Each path is a new rotation, seen through one point. The rows after it are directions, each followed by how far the rotation turns it, in degrees a step (0 if it stays put).
Each turn is a multiple of 5 degrees from 10 to 175, or 0.
Each row of a path follows its step; steps can be skipped.

step 0: [1.540 2.393 2.693 -0.509 0.556 1.198 -1.816 -0.539 2.031 -1.452 -3.217 -0.818 0.675 -1.160 -2.834 -0.671 0.247 1.586 -0.318 -0.316 -0.090 0.038 -2.267 0.416 0.708 2.445 3.726 -3.189 0.477 1.070 1.752 -1.272 -3.225 -2.336 1.048 0.248 -0.426 0.607 1.474 -0.465 0.617 1.998]
step 1: [0.151 0.676 2.715 -0.332 0.460 -1.201 0.572 0.882 2.276 -0.222 0.481 1.562 0.225 -1.527 1.323 1.251 -2.333 3.060 -0.611 -0.249 1.670 -1.092 -0.745 -1.454 -0.474 0.141 1.273 -1.673 1.992 -0.440 0.126 1.015 0.613 -1.962 2.109 -0.031 -0.052 -2.544 -0.856 3.574 5.043 -2.415]
step 2: [-0.643 0.675 -0.106 -0.839 0.887 2.489 -0.996 1.398 0.453 -1.062 -2.888 0.205 -0.771 -0.402 1.507 2.505 -0.099 -1.402 0.967 3.927 1.359 1.177 -0.022 0.097 -1.461 1.746 -1.892 -1.453 0.715 1.364 -0.900 -0.899 -0.508 -2.002 1.584 0.068 3.259 -2.922 2.027 2.328 -1.611 -3.570]
step 3: [-2.167 -1.292 2.585 0.714 4.091 1.937 1.364 1.559 -1.928 3.103 -0.964 -1.812 -0.811 2.670 0.011 0.015 1.992 -0.204 -1.096 0.313 0.004 -3.506 -0.864 1.111 0.045 0.212 -0.734 1.579 0.086 -1.500 -2.011 1.283 1.011 -1.917 1.086 -2.871 1.359 -0.302 -0.152 0.744 0.225 -2.156]
step 4: [-2.104 -2.850 -0.540 -2.230 -2.787 0.591 -0.194 2.416 -2.242 1.107 1.738 -3.799 -2.326 -1.337 1.780 0.265 0.386 -2.884 1.619 1.174 1.357 -0.559 1.251 0.298 0.006 0.360 -1.154 0.271 1.148 -0.321 -1.965 0.615 3.171 -1.606 -2.140 0.049 -1.312 2.601 0.674 0.958 -0.017 -0.010]
step 5: [0.163 -0.108 0.132 -0.281 -0.462 3.732 1.415 -1.500 1.848 -0.885 1.053 -3.680 0.752 1.481 -2.213 -1.046 3.104 -1.945 0.216 2.938 -2.237 0.490 -2.029 -1.207 0.702 0.228 -0.816 0.284 1.223 -0.978 0.099 0.855 -0.934 -1.576 -2.392 -0.841 -1.948 1.858 -0.979 -1.443 -0.771 3.348]
step 6: [-2.098 -0.360 1.850 -0.106 -4.382 -0.456 2.094 0.277 3.390 -0.402 0.590 -1.371 1.633 0.751 -1.888 -2.565 -2.434 0.714 -0.089 -1.761 -0.533 -0.876 -0.484 0.991 0.731 -0.945 0.436 -0.163 3.156 -0.419 1.244 -1.300 1.632 -0.545 1.304 1.257 -3.455 1.182 -1.088 -2.644 1.675 -0.651]
step 7: [-1.960 0.357 -0.199 -1.757 -1.872 -1.733 -1.989 -0.151 4.029 -1.999 -2.260 0.269 1.907 -1.161 -1.366 1.580 1.352 1.152 2.902 2.142 1.169 2.260 -1.989 -0.750 -2.016 -2.476 2.647 0.678 1.474 0.189 2.248 0.305 -0.248 -0.265 -0.174 2.302 1.131 -1.969 -0.839 -0.551 -0.472 0.771]
step 8: [0.126 1.685 1.860 -2.385 2.270 0.801 0.315 0.065 4.552 0.295 -1.019 0.056 1.980 3.491 1.676 -0.546 -2.513 1.023 -0.006 -1.742 -0.816 -1.349 -0.289 0.277 -2.652 1.280 4.194 0.940 -1.656 -0.631 0.476 0.385 -0.587 -0.351 1.247 -0.646 2.767 -1.197 0.621 -0.281 -0.337 -1.597]
step 9: [0.721 1.211 0.483 -2.367 -0.465 -1.140 -3.432 3.376 -2.137 1.157 -2.726 -0.797 -0.334 -1.859 0.984 0.362 -0.974 0.347 0.207 -2.037 2.024 1.205 0.867 1.171 -3.359 1.360 -0.026 -0.652 -0.938 -2.424 -0.627 1.215 -0.034 -2.857 -0.639 -0.529 2.257 -0.238 -2.402 -0.191 1.829 -2.892]
step 10: [3.443 1.925 -2.330 -1.550 3.936 2.815 -0.503 0.623 1.011 1.916 -1.698 -1.028 -1.504 -1.284 1.573 -0.573 1.768 -0.721 -1.805 1.271 0.282 -1.782 0.054 0.923 1.193 1.344 0.193 -0.193 1.744 -0.036 -0.997 2.624 0.577 -2.792 -2.148 1.414 2.102 0.940 0.156 2.188 0.163 0.919]
step 11: [2.258 -0.912 2.337 -0.344 0.986 2.977 -1.425 0.397 -1.933 -0.159 0.416 -1.892 -0.370 0.312 -1.442 -0.541 -0.407 -1.497 -1.596 -1.289 0.971 -1.563 -0.783 -1.506 0.094 2.903 -2.646 -0.356 1.689 0.929 -1.079 -0.247 2.866 -2.415 3.495 1.655 -3.550 1.752 -0.324 0.387 1.527 -0.828]
Directions:
[-0.657 -0.346 0.083 0.366 0.051 0.235 1.096 1.262 -0.416 0.342 -0.163 -0.098 -0.960 0.380 0.065 0.524 0.111 0.001 0.148 -0.044 0.040 -0.264 0.341 -1.009 0.074 0.580 -1.150 -0.164 0.566 0.268 0.351 0.551 -0.448 -0.060 0.563 -0.269 -0.382 -0.185 0.284 0.630 -0.557 0.719]
40
[-0.043 0.526 0.332 -0.779 -0.498 -0.274 0.486 0.935 0.654 -0.033 -0.069 0.373 0.296 -1.109 -0.936 -0.703 -0.423 0.090 -0.180 0.098 0.319 -0.728 -0.083 -0.595 -0.222 0.479 0.438 0.007 -0.912 -0.204 0.322 -0.037 -0.105 0.836 -0.259 0.060 0.333 -0.956 -0.241 -0.429 -0.338 0.723]
45
[0.986 -0.610 0.283 -0.167 -1.290 -0.159 0.067 0.074 -0.782 -0.071 -0.362 -0.453 -0.141 0.048 0.389 0.247 -0.425 -0.155 0.672 0.155 0.759 0.209 -0.310 -0.213 0.090 1.180 0.012 -0.244 -0.014 -0.012 0.686 -0.727 0.327 0.505 0.279 0.624 0.130 0.491 0.039 -0.390 -0.640 -1.075]
155
[-0.042 0.113 -0.464 0.026 0.758 0.207 0.850 0.376 -0.055 -0.401 0.354 -0.333 0.477 -0.580 0.432 -0.775 -0.155 0.701 0.228 -0.159 -0.457 0.739 -0.528 0.412 -0.453 -0.127 -0.880 -1.344 -0.124 0.169 -0.063 -0.087 0.190 -0.278 0.272 -0.651 0.070 -0.067 -0.581 -0.977 -0.818 -0.587]
110
[0.769 -0.868 -0.307 0.097 0.959 -0.311 -0.310 -0.117 0.891 0.328 -0.104 -0.334 -0.079 0.377 0.361 -0.353 0.201 -0.006 -0.563 0.342 -0.143 -0.257 -0.716 -0.084 0.410 0.462 -0.036 0.480 -0.028 -0.421 0.589 -1.267 -0.890 -0.666 -0.357 -0.263 -0.228 -0.619 0.586 -0.120 -0.918 0.387]
140
[0.833 0.278 -0.751 -0.094 0.355 0.752 -0.418 0.539 0.312 0.367 -0.165 0.539 0.469 0.396 0.545 0.244 0.371 -0.025 0.243 -1.188 0.740 -0.457 0.465 -0.212 -0.703 -0.460 -0.305 0.501 -0.016 0.472 0.179 0.116 -0.275 0.145 -0.116 1.029 -0.863 0.074 -0.843 -0.752 -0.322 0.126]
20

step 0: [2.609 -1.304 -1.320 -1.180 -1.352 1.524 0.289 0.480 -0.724 -2.322 0.421 0.289 0.875 -1.899 2.731 0.244 1.086 2.076 -0.654 -2.120 1.640 -0.528 0.307 -0.711 1.562 2.278 -0.841 0.273 -0.700 0.151 3.148 2.449 0.917 -3.079 -0.499 0.776 0.795 -0.700 2.513 0.546 0.119 3.256]
step 1: [2.013 2.224 -0.726 1.171 0.814 -1.559 1.219 1.621 1.470 0.145 0.917 -0.092 -0.908 -2.590 0.371 -0.145 0.698 0.353 -1.747 0.256 -1.984 -0.749 1.611 -0.449 -1.471 1.998 0.623 2.525 1.118 -2.723 0.345 -2.110 -0.195 1.208 -1.709 -1.705 3.181 -3.748 -0.342 0.647 -0.699 2.022]
step 2: [1.589 0.562 0.427 2.101 -0.889 -3.194 -0.071 2.367 0.957 1.684 -3.865 0.850 -0.075 0.652 -1.287 0.502 0.088 1.191 1.837 -1.902 -2.522 0.861 -1.778 -1.818 -3.499 1.022 1.695 0.462 0.450 0.269 -0.211 -1.014 -1.345 -0.110 -0.269 1.858 -2.131 1.119 -1.192 -1.216 1.684 0.994]
step 3: [1.369 0.039 -2.304 0.215 0.246 -0.739 -3.088 -1.536 2.776 0.130 -0.355 1.344 -2.322 0.705 2.641 -0.650 2.705 0.805 -1.739 -2.144 0.655 -1.494 -3.144 -0.497 -0.396 0.443 -2.083 -1.305 -3.052 -0.773 0.597 1.416 -0.797 -1.063 1.473 0.023 -1.173 2.380 -0.424 0.731 0.770 -0.813]
step 4: [0.244 -0.959 -0.736 0.294 0.334 -1.205 -2.135 -0.601 0.276 -2.286 3.937 -3.781 1.247 -3.035 2.277 -0.946 -0.831 2.248 -0.405 -1.414 -1.515 -1.501 -1.374 -0.902 -0.868 -0.851 -2.446 -0.585 2.244 0.478 0.457 -1.421 0.764 1.852 -1.165 -1.536 0.742 0.086 1.054 1.180 0.083 -0.739]
step 5: [1.418 -1.492 -1.104 -0.294 -1.517 0.536 0.478 2.447 -1.573 -0.223 -0.392 0.337 3.706 -0.419 -1.864 -1.807 1.817 -0.089 1.598 0.677 -2.059 -3.362 -1.998 -0.589 -1.873 -2.527 1.150 0.568 0.114 -0.881 -2.017 -1.450 0.180 -2.018 -2.239 1.517 2.679 -0.984 0.815 -0.676 1.006 0.118]
step 6: [1.669 3.148 1.625 -0.602 0.643 0.378 0.479 -0.134 0.326 2.559 0.887 -0.140 0.931 0.758 1.592 -0.733 1.785 -0.801 0.353 0.011 1.298 -2.201 -1.858 1.944 -1.591 1.907 1.475 -1.052 -1.667 -1.996 -0.511 -2.501 1.722 -2.890 0.087 1.499 -2.655 -0.141 -3.684 0.746 -1.087 -0.163]
step 7: [1.687 0.993 1.514 -1.886 -0.372 0.674 -0.472 0.035 0.300 -1.925 -2.418 0.159 0.400 0.811 4.264 1.762 -2.689 2.411 2.368 -0.580 -0.416 0.446 -2.390 0.170 0.269 -0.262 -0.502 -0.458 1.088 -2.351 0.995 1.172 1.877 0.621 -1.104 -3.297 -1.998 0.803 -0.051 1.943 -0.914 -0.361]
step 8: [4.083 -1.217 0.804 -0.778 -0.400 -2.293 -0.075 1.704 -0.254 -2.388 -0.642 1.788 0.638 -2.310 -0.102 -3.831 0.312 1.549 0.580 0.615 -0.379 -0.126 1.463 -1.887 2.720 -0.827 -1.185 1.449 -1.548 0.471 -2.103 0.677 -1.344 -1.085 0.274 -3.115 0.964 -0.957 0.238 1.140 -0.899 -1.614]
step 9: [-0.487 2.215 -0.720 -2.208 0.593 -2.499 0.071 1.738 1.741 0.752 -0.172 -0.670 2.575 -1.100 0.809 0.122 1.783 1.467 -0.909 -0.140 -1.048 -0.188 0.554 0.148 1.405 0.142 -0.465 0.177 0.499 2.249 -4.170 -2.314 -1.729 0.022 -0.050 2.777 -0.727 -0.329 -1.624 -0.778 -2.665 3.426]
step 10: [-1.378 -1.435 -0.868 -1.043 -0.319 -0.001 0.545 -0.767 0.035 0.328 -1.468 2.770 -2.999 -0.485 2.973 0.056 -0.963 -0.464 1.015 1.413 0.237 0.425 -3.585 -0.653 -2.470 -1.473 -1.727 1.380 2.175 -1.751 -0.878 -0.732 -0.004 -0.626 0.015 3.475 0.024 1.749 -2.428 1.004 -1.743 1.612]
step 11: [-0.421 -2.036 -0.064 -0.324 -0.681 -1.378 -2.044 0.092 -1.079 -3.265 0.870 0.805 0.666 -0.667 0.639 -2.980 1.320 -1.609 -0.546 -1.756 3.338 3.237 -1.620 -1.220 -1.618 2.377 0.625 -0.059 0.824 -0.849 -1.437 0.865 2.136 0.427 -0.563 -2.248 -0.330 1.014 -1.932 2.569 0.934 -0.636]
Directions:
[0.046 0.001 0.211 0.082 0.262 0.916 0.036 -0.735 -0.312 -0.104 -0.307 -0.819 -1.119 -0.181 0.353 -0.495 -0.183 1.066 -0.563 -0.366 0.683 0.899 -1.049 0.373 0.057 -0.676 0.578 -0.407 -0.359 -0.393 0.001 0.440 -0.416 -0.129 -0.125 0.502 -0.523 -0.163 0.143 0.713 0.050 0.396]
100
[-0.056 0.629 0.669 -0.047 1.116 -0.634 -0.453 -0.818 -0.109 0.470 0.050 -0.424 0.600 -0.734 -0.438 0.552 0.116 0.204 -0.434 -0.104 0.196 0.173 0.570 -0.240 -0.816 0.298 0.151 -0.970 0.984 0.288 -0.704 0.214 0.406 0.285 -0.744 -0.420 -0.805 0.010 0.236 0.081 -0.308 0.257]
145
[0.624 0.267 0.661 -0.810 0.529 -0.219 0.017 0.133 0.165 -0.329 0.569 -0.662 0.311 -0.866 -0.669 0.220 0.708 0.425 0.658 0.647 0.140 0.376 -0.391 -0.195 0.207 -0.307 -0.214 0.472 -0.614 0.189 0.456 0.842 0.378 1.029 0.297 0.137 1.094 -0.021 -0.208 -0.012 0.756 0.407]
95
[0.117 -0.665 -0.337 -0.659 0.520 -0.708 -0.776 -0.113 -0.432 -0.524 -0.190 -0.439 -0.146 0.632 0.414 -0.513 -0.176 0.865 -0.075 0.370 0.348 -0.794 0.798 -0.372 1.108 0.030 -0.592 -0.894 -0.111 0.423 0.150 -0.466 -0.226 0.103 0.209 -0.112 -0.014 -0.425 1.004 0.168 0.718 0.015]
85
[0.671 -0.092 -0.703 0.312 0.614 0.679 0.189 -0.403 0.261 0.152 -0.414 0.133 -0.686 -0.650 -0.583 0.221 0.020 -0.622 0.305 1.034 -0.084 -0.579 0.345 0.017 -0.116 0.177 -1.101 -0.545 -0.291 -1.384 -0.721 0.159 -0.673 0.177 -0.152 0.172 0.263 0.051 0.044 0.650 -0.152 -0.480]
160

step 0: [-1.995 0.939 0.615 -1.368 1.416 -0.198 1.988 2.966 -1.543 -0.825 2.132 0.791 -1.418 1.897 -1.051 1.706 -2.118 -0.408 0.447 -0.393 -1.574 2.226 1.028 2.762 1.439 -1.518 -1.612 -4.153 0.696 2.298 1.122 -0.870 -0.808 1.128 0.411 -1.791 0.916 1.606 -1.614 -1.137 0.282 -0.115]
step 1: [0.102 -2.061 0.756 -0.325 1.769 2.424 -2.377 -1.964 0.585 -1.216 1.477 0.353 2.336 -0.977 1.777 -0.239 2.518 0.459 -1.264 -2.871 -0.822 1.737 -2.164 0.329 -0.699 -0.054 0.941 -3.067 0.979 -2.599 3.650 0.450 -0.954 0.159 -1.537 0.192 -0.356 1.812 2.085 -0.037 0.621 0.915]
step 2: [-2.395 1.222 -1.037 3.046 -1.071 0.084 1.015 3.572 -0.217 -0.158 -1.930 0.694 -0.127 2.328 0.283 2.965 -1.025 0.629 -2.983 -1.573 -0.050 -0.892 -2.296 1.054 -0.684 0.801 0.586 1.643 1.892 -0.058 -0.529 0.926 -0.089 1.089 -0.516 0.525 2.017 3.919 -0.071 -1.400 0.793 1.322]
step 3: [0.533 0.825 -0.413 -1.428 2.217 1.642 -3.047 -0.644 -0.446 0.107 0.455 0.764 0.289 -0.862 -1.928 2.274 0.980 0.622 -2.671 0.955 -1.714 -0.518 -1.469 -2.643 -0.346 0.692 -1.908 -1.360 -3.634 -1.454 -0.917 2.029 -2.779 -0.449 2.141 -1.268 -0.350 1.598 -1.482 2.472 -0.049 0.505]
step 4: [-2.054 -2.394 1.071 -1.680 -2.905 1.246 0.074 2.657 2.594 -0.384 -0.085 2.969 1.207 0.769 -0.698 -1.639 -0.597 0.998 -0.339 1.863 1.456 -0.591 -2.564 -1.711 -2.912 -0.405 -0.102 0.685 -0.055 -0.925 -2.661 -0.093 0.836 1.740 -2.613 -2.406 0.281 -0.308 0.310 -1.297 1.428 -0.191]
step 5: [1.348 0.954 -0.818 -2.528 -1.838 -0.650 0.042 -1.856 0.185 -0.001 -0.707 2.541 -2.336 -1.550 3.586 3.296 -0.073 1.625 -1.253 1.833 -1.126 2.282 -2.254 0.512 3.353 0.451 -2.703 -0.486 -1.162 1.964 -1.155 -1.404 0.170 0.597 0.065 0.106 0.246 -0.403 -1.419 0.051 0.280 0.631]
step 6: [-0.636 -1.665 2.338 -0.625 -0.782 1.718 -1.389 -1.465 0.178 -0.276 -1.674 1.676 0.866 -3.125 1.478 -0.562 -1.032 -1.022 -0.926 -0.870 0.253 -2.098 -0.531 0.791 -1.067 -1.189 0.334 2.224 -0.474 -3.087 0.868 1.088 2.934 -1.738 1.783 -0.621 3.458 -3.212 1.377 0.144 1.430 -0.158]
step 7: [-1.175 1.162 -0.838 1.171 -1.682 -3.690 3.615 -1.127 -0.274 2.047 -3.165 -0.023 2.147 -1.164 0.751 -0.481 -1.407 -1.179 1.079 -0.012 -0.431 -0.452 0.063 -1.585 1.605 1.586 -0.003 -0.142 -2.273 3.117 -0.668 -0.069 0.944 0.430 1.693 -2.492 1.472 2.031 -1.103 -0.971 1.505 1.007]
step 8: [0.132 -2.871 1.573 -1.447 -0.758 0.762 0.567 -0.840 -0.408 -1.516 -0.639 -1.729 -0.733 -0.998 -3.670 0.698 -0.234 -2.023 0.723 -1.230 -2.502 1.061 1.589 1.141 -0.630 -1.331 -1.102 -2.247 -4.949 0.169 0.387 -0.560 -0.100 -1.434 -0.955 1.065 0.716 -3.092 0.699 1.540 0.527 1.816]
step 9: [2.001 -1.344 0.491 1.864 -0.109 1.551 3.700 0.377 0.417 -1.883 -2.040 -1.081 2.379 -2.885 1.114 -1.231 2.037 -0.674 -0.695 -0.151 2.146 0.055 -0.051 2.087 -0.635 0.811 2.529 -0.005 0.461 1.789 -0.357 -1.584 -0.397 0.823 -2.907 -0.664 -1.384 0.413 -0.999 -2.646 2.217 -1.164]
step 10: [1.526 4.323 -0.254 0.521 1.366 -0.982 -0.865 -1.004 -1.377 -0.363 -2.170 -1.351 -2.024 -0.600 -0.568 2.811 -1.915 -2.373 -0.970 -2.377 0.903 0.608 -0.449 1.008 -0.499 -0.849 -1.639 1.305 -1.820 0.113 0.856 -0.829 0.907 -0.969 -3.639 2.085 -1.424 0.634 -0.968 0.799 -1.981 1.304]
step 11: [1.419 1.847 0.795 0.636 1.375 0.654 -0.232 -0.468 1.052 1.140 -0.168 -0.761 1.467 -1.629 -2.156 -0.321 1.885 -1.944 0.243 -0.150 -0.577 -0.991 0.442 0.096 -3.779 0.819 2.154 1.166 2.082 -2.327 -3.451 -0.518 -2.573 -3.458 0.924 -2.577 -0.596 -1.334 0.602 -1.709 -0.444 0.280]
Directions:
[-0.312 0.250 0.121 0.353 0.008 0.089 1.245 1.470 -0.176 -0.246 0.366 0.715 0.550 -0.232 -0.057 0.260 0.519 -0.077 -0.048 0.439 0.003 -0.047 0.350 0.363 0.230 0.764 0.213 0.673 0.930 0.964 -0.455 0.469 0.057 -0.551 -0.294 -0.943 0.468 -0.241 0.430 -0.150 -0.054 -0.095]
155
[0.249 0.236 -0.161 -0.388 -0.482 -0.257 0.754 -0.451 -0.142 -0.882 0.482 0.131 -0.382 0.205 0.509 -1.023 -0.271 -0.231 -0.102 -1.566 0.091 -0.316 0.301 -0.402 0.403 -0.107 0.467 -0.253 -0.104 0.713 -0.304 -0.063 0.252 -0.047 0.422 -0.087 0.597 -0.773 -0.254 0.992 0.929 -0.031]
40
[-0.212 -0.574 -0.190 0.366 -0.412 0.076 0.224 0.120 -0.045 0.465 0.025 0.018 0.663 0.212 -1.628 -0.306 -0.394 -0.208 -0.466 0.655 -0.351 -0.926 -0.351 -0.877 0.351 -0.582 0.255 -0.932 0.108 0.713 -0.152 -0.490 -0.276 -0.060 0.470 -0.341 -0.493 -0.573 -0.407 0.469 -0.604 0.420]
85
[-0.168 0.414 -0.633 1.293 -0.486 -1.019 -0.655 -0.315 0.052 0.012 0.402 0.278 -0.369 0.134 -0.553 1.117 -0.303 0.497 0.168 -0.112 0.420 0.606 0.478 0.101 0.050 -0.591 -0.853 0.131 0.054 1.070 -0.469 -0.424 0.292 0.189 -0.312 0.087 0.177 0.198 0.204 0.131 0.699 0.606]
140
[-0.011 0.565 -1.431 0.314 -0.017 1.288 -0.043 -0.388 0.712 -0.356 -0.181 0.260 -0.361 -0.534 -0.187 0.280 -0.281 0.094 0.381 -0.114 -0.645 0.298 -0.922 0.365 0.286 -0.149 0.515 -0.084 0.630 0.289 0.953 0.034 0.974 0.087 -0.416 -0.215 -0.314 -0.621 -0.231 -0.173 -0.006 -0.514]
85
[0.897 0.016 -0.517 0.032 0.067 -0.456 0.097 0.172 -0.496 -0.651 1.213 -0.466 0.646 -0.378 0.067 0.065 -0.047 0.152 0.369 -0.282 0.308 -0.054 -1.349 0.116 0.325 0.643 -0.642 0.541 -0.923 0.222 0.507 -0.546 -0.152 0.402 0.806 -0.501 -0.097 0.061 0.233 -0.351 -0.789 0.208]
160
